Here are the same points, seen from different sides; a view may also be mirrored.
A view may leave some points out, and in a few views one point is out of place. Which views, in the order they come, and which point in each? Write no view if none.
Scene 1:
view 1:
  Nazo [ 54.9  -5.6 -63.6  18.0  30.4 -27.4  15.4 -23.1  -6.9  -8.3   0.1 -31.8
 -26.2   4.2  11.9   6.6]
  Kar [ 58.2  -3.1 -57.4  13.7  26.6 -22.2  16.3 -42.4  -9.7  -5.7   6.6 -35.7
 -34.2   5.4  15.2   9.8]
  bodum [ 57.0   3.7 -56.5  13.2  30.9 -20.1  16.4 -49.3  -7.3  -5.7   3.2 -41.6
 -38.0   9.1  25.8  11.1]
  bepef [ 54.3  -5.1 -63.6  16.6  33.1 -29.1  14.1 -23.5  -4.5  -8.4  -2.1 -32.8
 -24.4   3.1  11.4   6.3]
  migam [ 57.5  -5.9 -59.4  13.4  29.8 -26.7  14.4 -29.4  -6.4  -8.2   3.5 -32.0
 -28.0  -1.5   5.5   7.6]
  goro [ 54.1   0.1 -60.3  13.2  29.5 -24.3  14.6 -37.6  -9.2  -5.9   6.1 -31.0
 -28.6   5.2  14.5   7.8]
  nepot [ 58.4  -5.6 -63.1  15.5  26.8 -29.4  13.9 -23.5  -4.9  -1.1  -4.2 -27.4
 -25.1  -1.0   6.8   0.9]
view 2:
  bepef [ -4.0 -20.0   1.9  -4.4   7.4  11.3  -4.5  -9.7  -2.0   7.9 -20.3 -12.5
  -1.8   9.5   8.9  -9.9]
  migam [ -3.3 -18.0   1.1  -4.8   6.4  11.6  -3.3  -9.9  -2.6   9.3 -16.7 -18.5
  -1.8  12.4  19.2  -6.1]
  Nazo [ -1.6 -18.2   3.1  -3.1   4.7  10.1  -3.6  -9.7  -3.1   7.0 -19.3 -12.5
  -1.9   8.8   9.2  -8.0]
  goro [  0.9  -6.8   6.1  -8.2  10.4  10.8   1.3 -12.3  -3.1   9.8 -18.1 -12.5
  -1.4  12.3  18.7  -7.4]
  Kar [  5.3  -3.2   4.7  -9.0  10.8   7.3   0.7  -8.9  -6.7   9.1 -18.5 -16.6
  -2.3  16.1  23.1  -6.6]
  bodum [ 11.5   4.1   6.6 -14.7  18.3   4.9   0.4  -6.0  -7.9   7.1 -23.6 -10.4
  -4.6  17.2  23.1 -13.5]
  nepot [ -2.3 -23.6   5.9   1.3   4.0  12.5  -3.9 -14.3  -3.0  14.5 -22.3 -19.4
   0.4  10.2  11.6 -10.5]
view 3:
  migam [  1.2  -8.0   9.4  -0.1   5.9   3.6  -6.6 -26.5  48.6  13.5  24.2  12.8
  -3.4   7.7  -9.4  16.3]
  bepef [ -1.8 -11.4  17.0   1.4   3.4   1.2  -2.6 -28.1  48.4  11.7  20.8  14.5
   1.1   7.6  -6.4  22.1]
  bodum [-18.8  -3.4  -3.3 -10.4   0.6  -1.9  -2.4 -28.0  40.8  -1.6  21.5   9.6
   6.9   1.3  -7.9   7.8]
  Nazo [ -1.7  -9.4  17.9   1.4   5.3   1.8  -2.9 -27.6  48.0   9.3  22.0  12.5
  -0.7   6.7  -4.9  20.8]
  goro [ -5.9  -8.7   6.7  -6.5   5.8   5.2  -5.4 -28.5  44.8   3.0  25.1  10.7
   1.3   4.5  -9.9  15.9]
  Kar [ -7.7  -3.5   1.3  -6.1   4.8   1.9  -6.6 -26.8  42.7   3.5  24.3   7.6
   0.2   4.4  -8.0   9.6]
view 4:
  bodum [-11.7  13.2  -5.1  14.5   0.7 -10.7 -10.7  19.8   0.2  -9.5   3.5  16.1
   1.5  16.6 -10.3   9.4]
  Nazo [  4.9   7.6  -0.8   7.2   0.7 -16.1  -5.5  12.3   0.7   5.4   9.2   4.5
   2.8  14.3   6.7  -5.0]
  nepot [  7.0   1.8  -2.0   7.4  -1.1 -15.6  -1.8  15.6  -6.2   6.9  14.8   9.6
   6.3  13.7  10.0  -9.2]
  Kar [ -5.5   6.4  -4.4  11.0   1.4 -14.9  -6.2  18.3   4.0  -3.2  11.4  15.4
   0.4  13.7  -6.5   3.7]
  bepef [  3.2   7.5  -0.5   4.8   0.3 -16.2  -6.2  12.0  -2.0   6.4   8.0   5.0
   3.6  16.3   9.5  -4.1]
  goro [ -3.9   8.4  -3.3   7.6   4.0 -12.7  -3.6  15.4   0.5  -1.5  10.8  12.9
  -1.9  12.5   0.8   1.9]
  migam [ -3.3   2.2  -3.1   3.2   1.7 -18.7  -4.1  14.7   3.6   3.5  14.3  13.5
   0.0  15.6   2.5   0.0]
view 5:
  migam [ 19.5  11.1  -9.9   0.7   6.9 -21.2  17.7   9.9 -17.0 -14.4 -48.0 -27.4
  12.7  -2.4 -25.7  25.6]
  bodum [ 33.7  14.6 -16.4  -9.9   4.1  -7.3  16.2  16.7 -24.0 -21.0 -64.4 -17.3
  24.2   3.3 -25.8  17.9]
  nepot [ 18.7   8.6  -5.6  -5.2   5.6 -22.8  14.7   5.5 -13.9  -3.8 -42.9 -30.3
  14.1   0.5 -24.5  23.3]
  Nazo [ 18.2  10.3 -13.0  -3.0   5.8 -16.8  17.6   6.0 -17.7  -8.0 -44.2 -26.9
  19.0  -4.7 -22.3  25.8]
  goro [ 22.4  14.8 -14.4  -5.8   4.8 -15.4  14.4  15.0 -19.9 -12.1 -54.9 -20.7
  15.5  -0.6 -23.3  25.1]
  Kar [ 27.6  13.2 -11.7  -7.0   6.8 -14.5  18.4  15.5 -18.6 -19.0 -59.8 -20.2
  16.8  -0.4 -25.6  24.9]
  bepef [ 17.8  10.5 -14.6  -1.4   4.6 -17.4  16.7   5.4 -18.2  -7.2 -43.7 -29.3
  18.5  -3.6 -23.9  22.3]
view 6:
  goro [  8.0  -9.8 -17.5  33.3  24.5   3.6  -2.1   4.9  -0.7  37.8 -16.1 -37.2
   8.7 -15.9  -8.1  21.2]
  bodum [ 12.3 -10.5 -14.1  37.5  21.2   5.8   6.7   3.4   2.6  27.4 -11.3 -27.1
  -0.9 -19.2  -0.8  16.4]
  Kar [  8.9 -13.6 -15.7  36.1  25.4   5.4   4.9   6.7  -2.5  32.0 -15.4 -34.5
   7.3 -18.1  -7.1  21.6]
  nepot [  1.0  -6.8 -21.5  28.5  27.1   1.9   1.2   7.4  -4.2  47.1 -23.6 -43.5
  16.5 -15.5 -19.7  11.5]
  Nazo [  3.1  -6.8 -25.0  27.0  26.2   0.5  -0.5   3.4  -4.3  43.1 -20.2 -34.2
  13.9 -13.9 -17.5  17.9]
  bepef [  4.4  -6.4 -25.2  26.6  25.2   1.2  -3.0   2.4  -5.2  44.4 -21.2 -34.4
  11.5 -14.2 -18.8  15.5]
Views that do not fit: view 4
  moved in view 4: migam
Scene 2:
view 1:
  mide [-17.1   4.4 -12.6   4.5 -19.9  -7.5  15.5]
  zubam [-16.7   4.7  -7.0   4.2 -15.9   2.7  17.8]
  Mez [-23.9  11.4 -22.5  15.3  -8.4  -4.8  27.3]
  nelu [ -6.6   9.7 -13.0  -1.8 -32.8   2.9   3.6]
  siz [  1.0  10.6 -28.4  10.7 -29.7  -9.4  10.4]
  zubu [-21.0  23.1 -25.8   9.7 -27.7   2.3  11.9]
  geli [-14.9   5.9 -16.4   5.2 -18.4  -4.0  16.9]
  Tel [-10.6  18.2  -6.2  14.3 -32.3  -3.4   8.3]
view 2:
  nelu [ 16.3  10.2 -12.6   4.7   1.3  20.9  -3.9]
  Mez [ 18.4  -8.1   4.9 -10.6  28.3  12.6 -17.4]
  mide [16.2  1.4 -7.8 -7.2 19.6 24.0 -7.4]
  bop [ 29.9   6.6   0.7  -1.1   8.9  23.9 -25.6]
  siz [20.4 -5.1  5.8  3.8 -0.7 26.2 -5.3]
  zubu [ 11.8   0.3   2.0  -5.9  20.5   3.7 -15.4]
  zubam [ 21.1   6.4 -13.3  -4.3  22.4  18.8 -13.5]
  geli [ 17.4   1.5  -4.7  -5.9  17.7  21.6 -11.2]
view 3:
  Mez [ 16.6 -20.9   5.4   9.1 -19.5  -6.2  24.8]
  bop [  4.8 -20.8 -22.0   6.1 -23.1   7.5   9.6]
  siz [ 18.2  -0.2  -6.9  -5.6 -33.9   4.9   7.3]
  geli [ 15.9 -14.1  -9.5   0.9 -26.9   1.6  25.7]
  mide [ 17.1 -13.0  -9.7  -0.3 -28.3   2.1  31.2]
  zubam [ 14.4 -20.6 -15.2   5.6 -24.8   5.6  30.0]
  zubu [  2.7  -3.4  -4.7  14.0 -32.0  -2.5  17.0]
  Tel [ 18.4  -2.5 -12.4  14.6 -37.1  12.9  21.6]
  nelu [  7.7  -3.8 -23.5   0.3 -35.7   9.6  20.0]
view 4:
  Tel [-59.0 -29.2   4.3   5.9  47.5  14.5  45.6]
  zubam [-62.5 -29.4   4.8   3.3  51.9  24.2  21.5]
  siz [-38.9 -44.0   3.3  11.3  50.3  12.9  37.6]
  Mez [-52.9 -22.2   7.4  15.9  67.6  17.0  18.4]
  mide [-53.1 -27.5   5.3   7.1  46.8  19.8  22.1]
  bop [-52.5 -49.1   3.2   4.9  61.4  27.2  22.0]
  geli [-52.5 -31.1   4.8   7.9  51.5  19.1  22.5]
  nelu [-58.3 -44.0   3.7   0.8  38.9  13.5  33.8]
  zubu [-59.3 -34.2   7.7  12.9  56.0  -1.1  32.3]
view 5:
  Tel [ -0.5 -30.8  30.6  12.5 -53.6  -8.8   1.7]
  siz [-12.6 -20.6  36.6  27.0 -52.7 -22.5  -5.7]
  bop [ -5.1  -2.4  37.9  31.4 -41.4  -5.6  -1.2]
  nelu [ -8.1 -19.3  44.4  16.9 -60.5  -5.2   4.1]
  zubu [ -6.2 -34.6  47.4  21.3 -39.4 -10.0   0.9]
  zubam [ -2.9 -11.9  38.4   9.8 -40.8   2.2  -2.2]
  mide [ -9.1 -15.0  39.5   7.8 -42.6  -6.3  -7.4]
  geli [ -8.2 -14.5  39.8  13.3 -41.0  -6.9  -6.1]
view 6:
  geli [  3.8   6.1 -15.9  14.4  17.8  12.7  13.9]
  siz [  3.9  14.0 -14.4  22.4  28.0  11.7  -5.6]
  mide [  3.7   7.8 -15.3  11.6  16.0  17.2  15.1]
  nelu [-14.7  16.9 -19.6  16.6  23.4  14.6   7.7]
  Tel [-12.5   6.4  -6.2  17.2  12.0  16.8   0.3]
  zubam [ -3.0   0.8 -15.2  12.2  16.4  13.4  21.7]
  bop [  1.9   0.0 -19.4  21.4  35.0   2.3  16.1]
  Mez [ 16.7  -2.7 -12.9  17.6   7.7   3.6  14.7]
Views that do not fit: view 2, view 3
  moved in view 2: zubu
  moved in view 3: bop
